The same turns and mirrors carry the whole set onto itself, and each row onto the other rows of its family. Which rows share a family with each named row? Give them in list order.
These 20 rows form 5 families of 4 rows each.
pes: [ -8  -1   6  -2 -14  -5  -6   8   7   1 -15   7   9   3  -2   2   3 -19
  -6 -19   7  -5  -3 -15   0]
labos: [ -3  -4   4 -10  11  -2   6  11   8   7  -4  -7  19  -3  11  11  -1  -6
   5  -2  -6 -12  -7  -3  -3]
redid: [  3   7   0  -2  -2   0   2  -5  -9   3  -2  11   4   2   3   3  11  -6
 -12 -10   2  -1 -14 -26   2]
dil: [ -6  -2   5 -13   9  -3   8   7   8   6   7   5  21  12 -12  -3 -10  -3
  -6  -8   5  -9 -11 -10 -10]
potun: [  3   5   1   0  -3  -7   3  -8 -13   1 -12   0   3   6  -9  11  16  -2
  -7 -12  -4   4 -16 -18   1]
rez: [ -5   6   2  -1  -4   2   7 -10 -10  -7  -5  -1   0  11  -4   0   9  -1
  -9  -4  -1   0 -17 -15   4]
dimup: [ -4   1   0  -5 -11  -4   4   4   8  -2 -24   8   8   4   0   8  10 -14
  -3 -14  14   0  -5 -14   8]
Dif: [ -6  -4   3  -2  11 -11   2   9  -3   8  -6  -9  17   7   3  21   3   5
   5  -4  -8  -9 -12   1  -6]
buru: [  0  -6   3   0 -13 -11  -7   8   4   4 -28   8  10   1  -5  11   8  -9
   0 -10   8   3  -5 -13  -3]
kon: [ -2  -6   0 -13   7 -10  13   4   3   4   2   8  18  19 -13   7   0  10
  -6  -1   9  -6 -12  -2  -7]
zozo: [ -7   4  -2  -7   2 -10   5   3  -3   5   3   2  17  15 -11  -3 -11   6
  -6  -3  11  -5 -14 -12 -14]
kod: [-10 -10   6  -4  13   0   4   9   8   8 -16  -5  19   7   6  18   1   5
   6 -11   1  -6 -12   0  -6]
Kidi: [ -7  -2   2  -7  11  -5   3  11   1  14  -3   4  22   0  10  14  -1   7
   9  -1  -2  -7 -14  -4  -8]
kotus: [  3   2  -3 -14   5  -9   3   0   5   5  11   1  10  12  -6  -5  -5   3
  -3  -5   4 -13 -16  -7 -11]
med: [ -5  -4   8  -2   8   1  -3  10  -2   8 -12  -6  24  -2   3  21  -7  -1
   6  -7  -3 -13 -15  -6  -3]
sev: [ 10   5   0  -9  -9  -2   4  -5  -7  -5 -11   3   2   2   0   5  18  -6
 -12  -7   2  -2 -13 -16   2]
Zezef: [  3  -9   0  -6  12  -6   5   3   4   9   1  10  20  10  -7   2 -12   3
  -5   3   9  -8 -13  -4 -12]
nel: [ -3  -2   6  -7 -17  -4  -4   1   7   0 -18  -1  15  -1  -5  13   1 -12
   5 -19   9  -4  -3  -6   1]
dom: [  6   1   3   2  -5  -8   4  -8  -9   0 -14   6   4  12  -7   2   6  -3
 -18  -6   0  -2 -24 -15   3]
gev: [ -7   7   1  -7 -10  -4  -5   8   3   5 -20   6  13  -8   3   7   4  -9
  -1 -24   5  -1  -2 -11   1]

Which other rows belong to the same family as pes? dil, potun, Dif
Which other rows belong to the same family as rez? zozo, med, nel
Which other rows belong to the same family as buru? labos, redid, kon

The same turns and mirrors carry the whole set onto itself, and each row onto the other rows of its family. Which rows share a family with each named row? Give them in list order.
These 16 rows form 4 families of 4 rows each.
dab: [ -4  -1  -9  -5   5 -10  -8  -7]
sir: [ -4   6   0   1 -15   5   7  11]
Suba: [  8   6   0   0 -13   1  -8   9]
zomuz: [ 3 -2 -5 13 -5 -1  9  2]
mogo: [-2 -7 -1  2 -3 -5 14 -1]
vudag: [-5 14  3  4 -7 -1 -6 10]
Ritin: [-10  -6  -9  -3   8   0   5  -2]
fot: [ -7   1   1 -15   0   0 -12   4]
budot: [ -5  -4  -2  -9 -12   9   4   7]
febu: [ -7   6   4  -1  -4  -2 -17   5]
vulu: [ -6 -10  -1  -8 -14   3  -7   1]
paro: [ -4  -4  -2   5   1  -2  -5 -13]
zumu: [ 3  5 -8  6  7 -8 -7  0]
nos: [ 0  9  0  6  8 -7  5  4]
Mar: [ -5 -11  -7  -6  -4  -6   5  -8]
gedul: [-4  2  5 -5 -8 -5  2 17]

Which other rows belong to the same family as gedul? Suba, Ritin, paro
Which other rows belong to the same family as vudag? dab, sir, Mar

The same turns and mirrors carry the whole set onto itself, and each row onto the other rows of its family. Which rows share a family with each named row? Give them in list order.
These 32 rows form 4 families of 8 rows each.
netuv: [-11 -13  -3   8   4 -10   3  -3  13   7]
pesi: [-11  -2   3   4  14  -5   6   6  -5   3]
des: [ -4  -3  -7  14  -6 -18  -2  -4  -3  -3]
gemo: [-9 -4  7  8  6 -8  6  0 -8  3]
Nus: [-11   2   5  11   7  -8   5   2  -7   2]
zes: [  1  -2 -10  -1   3  -1   6   9 -12  -2]
nogav: [  1 -21 -11   0   0  -4   1   6   0  -8]
Zuto: [-10 -15  -3   2   0  -9   4   0  10   6]
Zavu: [-11  -9  -9  24   3   2   2   0 -10 -10]
ret: [ -4   7 -14   8  -1   0  -3  -6   7  -9]
gode: [-14 -21   0   4   5  -5  -2  -2   5   3]
vovir: [ -4 -19 -13  -5   1  -8   6   2   0  -7]
fola: [-12 -10 -14  26   6  -3   0  -3  -4  -4]
dupi: [-10  -5 -15  10   9  13  -2  -4   3 -10]
Basi: [-12  -6 -16   9  13  12   3   0   3  -7]
Luk: [-13   1 -14  17   8  10   1  -1   5  -7]
rig: [  5  -7 -12  18  -4 -10  -6  -3  -4  -4]
kozoz: [-18  -2 -12  11   4  13  -2  -2   2  -2]
rulal: [ -5  -4  -9  -5   6  -4   6  10 -10  -8]
nud: [-12 -13  -9  22   7  -3   3  -1 -12  -8]
mav: [-13 -15 -11  24   5   0  -6   2  -4  -5]
Mip: [-10 -18  -1   5   9 -10   7  -2   5   4]
Vid: [ -4 -18 -18  -5   6  -1   1   6   2  -5]
lis: [-13  -1   2   3   9  -2   3   0  -7   9]
Baza: [ -4  -3 -12   2   8   0   4   6 -16 -13]
Lil: [ -3  -4 -15  17  -4 -13  -5  -9  -2  -6]
lutud: [ -4 -19 -20  -1   4  -2   2   0   4  -8]
kizel: [ -3  -7  -8   1  12   0   3   7 -16  -7]
zadug: [ -3   2 -16   6   0  -3  -6  -7  10   0]
lop: [  0   7 -13   5  -4   3  -1  -8   3  -1]
Gata: [ -5  -2  -9  20  -6 -14  -3  -2  -3   0]
feg: [ -4   4 -13   1   0  -3  -2  -3  12  -2]

Which other rows belong to the same family as Zuto? gemo, Zavu, dupi, Vid, kizel, zadug, Gata
Which other rows belong to the same family as Lil? pesi, ret, vovir, fola, Luk, rulal, Mip
Which other rows belong to the same family as lop? zes, nogav, gode, rig, kozoz, mav, lis

The same turns and mirrors carry the whole set onto itself, and each row onto the other rows of its family. Which rows share a family with each named row? Give them in list order.
These 36 rows form 6 families of 6 rows each.
dem: [ -4   6   3  -3   3   1  -4  -4   3   7   7 -14]
Lapo: [  0   5 -11  -4 -10   0  -6   6   0  -5   5 -15]
Dizi: [ -4  -4   6   3 -10 -12  -7 -14   5  -9   5  -2]
Bodo: [ -4  -8  -3   3   2  -4   1  -9  -7 -12   8   9]
fulif: [ 1 10  4  1  8  1 -7 -4  1  9  4 -8]
Rozap: [-3  8  3 -1  8 -2 -2 -5  2 11  5 -8]
Nomu: [10  8 -4 13 -6 -5  6 -1 -5 -9 -8  8]
Bito: [ 11  10  -3  12   0  -6   4   2   1 -10 -10   5]
sel: [  9   9  -2  16   0  -4   6   0   0 -10  -9  -1]
Vuvam: [  8  10   2  -4 -12  -1   3  -3 -17  -3  -3   5]
nanor: [  2  -1   6   6 -11 -14  -9 -14   4  -5   7   2]
gar: [ -2   5   1  -7   6   2  -5 -13   1   6   5  -9]
Nosot: [  4   9 -11  -2  -6  -1  -5   4   1   4   1 -14]
depal: [ -3   1   2   5 -12 -15  -9 -13   7  -6   5   3]
mam: [ -4  -6  -2   4  -7 -11  -9 -16   5  -6   8   1]
zozis: [ -3  -2   4   3  -8 -10  -7 -15  11  -9   2  -6]
Duvat: [  1  -3   2   1  -9 -15  -8 -16   5  -7   4   3]
Ribe: [  8   9   2  14  -5  -5   5   2  -1 -13  -8   5]
Ledu: [ -9  -8  -2   1   4  -3   6  -7  -7 -12   7   5]
mun: [  6  12   3  -5 -10  -3   6   1 -15   1   0   6]
Sed: [ 7  9 -3 16 -2 -8  6  3  1 -8 -9  4]
Beda: [  2   6  -6  -3  -8  -3  -3   8   2   0   1 -18]
didu: [ 13   7  -1  -4  -5  -1   7   1 -15   3  -2   1]
Kuda: [ 11  11   6  -6 -10  -4   7   1 -13  -3  -3   5]
pilu: [ -6  -8   4   5  -2  -4   4  -9  -5 -13   6   7]
Rir: [  3   4 -12  -6  -6  -4  -5   7   3  -2   3 -14]
led: [ 13  11   0  -2  -7  -3   5   0 -15   1  -3   4]
pame: [ -1   8  -2  -4   8   0  -6  -8   2   8   5 -11]
sube: [ -1  -6   0   3   5   0   2  -8  -6 -11   7  13]
san: [ -5 -12  -3   3   4  -2   4  -7  -8 -11   6   2]
Mor: [  8   5  -5  -1 -12  -4  -2   8   3   1   0 -15]
kidap: [  0  10   4  -4   9   0  -3  -4   4   6   4 -10]
dibi: [ -6 -10   0   0   3  -4   4  -5  -4 -14   8   5]
vil: [  9  13   4   0  -9   0   8   4 -13  -2  -5   2]
gez: [  8   6   0  13  -7  -3   3   3   2 -16  -6   7]
Vabuf: [ -1   6 -13  -4 -10  -5  -3   6   2  -2   1 -15]

Which other rows belong to the same family as Mor? gar, zozis, didu, sube, gez
Which other rows belong to the same family as mun? Rozap, depal, Ledu, Sed, Vabuf
Which other rows belong to the same family as Bodo? Dizi, Ribe, Beda, led, pame
Which other rows belong to the same family as mam? dem, Nomu, Nosot, pilu, vil

The same turns and mirrors carry the whole set onto itself, and each row onto the other rows of its family. Which rows share a family with each named row? Give them in list order.
These 32 rows form 4 families of 8 rows each.
fevuf: [  0   0   7   8  -3  13  -9   4 -16  10 -15   0  14   4   0 -14   5   7
  -3   3]
Pebog: [ -4  -1   8  -3  -3  -7 -11   9  -3  12 -14   3  15  -8  -4   0   7   9
  -5  10]
voge: [ -5   0   1 -17   1   4  -8  10 -13  20  -8  -4   4 -13  -2   4  11   3
  -7   6]
posor: [  7  -7  -5  -8  -1  18  -5   9 -26  -3  -2   2   8  -4   7  -2   2  -6
   0   7]
kapam: [  7 -12  17  -8  -1   0  -7  10  -5  -2  -8   2   5 -12  -4  -3  -1  -2
  -3   2]
Fozi: [ -1   0  -9  -8   6  20 -11   0 -22   3  -5  -1  13   5   7   3   5  -1
   4   3]
rinik: [-10   7  -8 -17   6  -2 -15   3  -9  15  -5  -3   5  -6  -5   9   7   5
  -1   2]
muze: [  3  -4   7   0  -1 -10 -16   5 -13  -7  -8   7   7  -7  -6 -11  -4   3
   1   3]
desul: [ -5   4 -11  -8   6  15  -8   7  -5  22   5   1  -4  -4  -8  -1   8   2
  -9  -6]
tep: [  1   1 -12  11 -10  -3  -9   4  -2  -5   3   9   2   2  -5  -7  -4   3
   0   5]
voziv: [  6  -3   0   0   1  12 -11  16 -10  -4  -3   8  21   2  -1  -5  -1   0
  -1  11]
Sekip: [  3  -3  -3   2  11   8 -15  10   4   0   6  14   8   1 -12  -7  -1   2
  -4  -4]
runo: [ -6   0  -4 -16   3  -9 -16  -3 -17   3  -8  -1   2 -10  -1   7   4   2
   2   2]
zafet: [ 10 -11   1   0   0  12  -4  11   7  -5   6   9   4  -4  -4   1  -2  -4
  -5   1]
Deked: [ -6  -1 -16   4  -4   4  -7 -13 -12   1  -1   1  -4   1   7   7   5   3
   2  -1]
lib: [  3  -7   2 -17   2  -5 -13   7 -21  -1  -4   2   0 -16  -2   0   1  -3
  -1   3]
Vaveg: [ -6   9  -5   2   0   3 -13  10   2  19  -2   3   6   1 -14  -8   3   9
  -7   0]
dapit: [  0  -1 -12 -12  14  18 -14   4 -12   1   3   5  10   2  -1   6   3  -3
   1  -2]
Ral: [  5  -7 -12  -6   9  19  -8   8  -7   0  12   9   0  -3  -2   1   2  -6
  -4  -4]
nizi: [ -4   1 -13  -6  -3  -7 -14  -7 -18  -5  -1   1  -4  -4   1   4  -1   0
   5   1]
Sipez: [  1  -2 -15  -5  -6  -3  -8   2 -12  -4   9   5 -13  -9  -4  -1  -2  -4
  -1   0]
Vinud: [ -5  -2  -8   2   1  16  -8 -12 -19   8  -8  -2   4   4   9   2   9   3
   2  -2]
Dudo: [  2  -8  16   4  -5  11  -3   0  -6  12 -13  -4   1  -4  -1  -9   5   4
  -6  -5]
nekud: [  0   3   6  -6 -12   7  -3  16   0  17  -9  -6   8  -6  -4  -1   3   4
  -8  10]
pivan: [  2   1   3   2  -1  13  -7   7   3  15   1  -1  -6   0 -14 -12  -1   2
  -8 -10]
zaz: [ -6  -4 -12   5  -8   5  -1  -7  -6  13   2   1 -11  -6   4   3  10   3
  -7  -2]
zogi: [  0  -4  -3   7 -14   6   1   5  10   8   1   1  -3  -3  -1   2   3   4
  -8   5]
gesi: [-4 -5 -2 16 -5  6 -5 -5  3  9 -5  7  5  2  1 -4  8  9 -6 -1]
Molug: [  7   1  -2   0 -10   1  -8  10  -5  -4   4   1  -7  -2 -11 -13 -10  -3
  -2  -1]
fuv: [  9  -1   5  -3 -12  12  -4  16 -14  -1  -6  -4   8  -1  -1 -10  -5  -3
  -1   9]
Taloz: [ -6   6 -13 -14  13  10 -17   3  -7  12   3   1   4   0  -8   5   4   1
  -1  -5]
Rudul: [ -2  -6   2  -1  -5  14  -3  -4 -23  14 -11  -5   0  -6   9  -4  11   2
  -4   1]

Which other rows belong to the same family as Sekip? fevuf, Pebog, muze, tep, voziv, Vaveg, gesi
Which other rows belong to the same family as zafet? kapam, Dudo, nekud, pivan, zogi, Molug, fuv
Which other rows belong to the same family as Rudul? voge, posor, desul, lib, Ral, Sipez, zaz

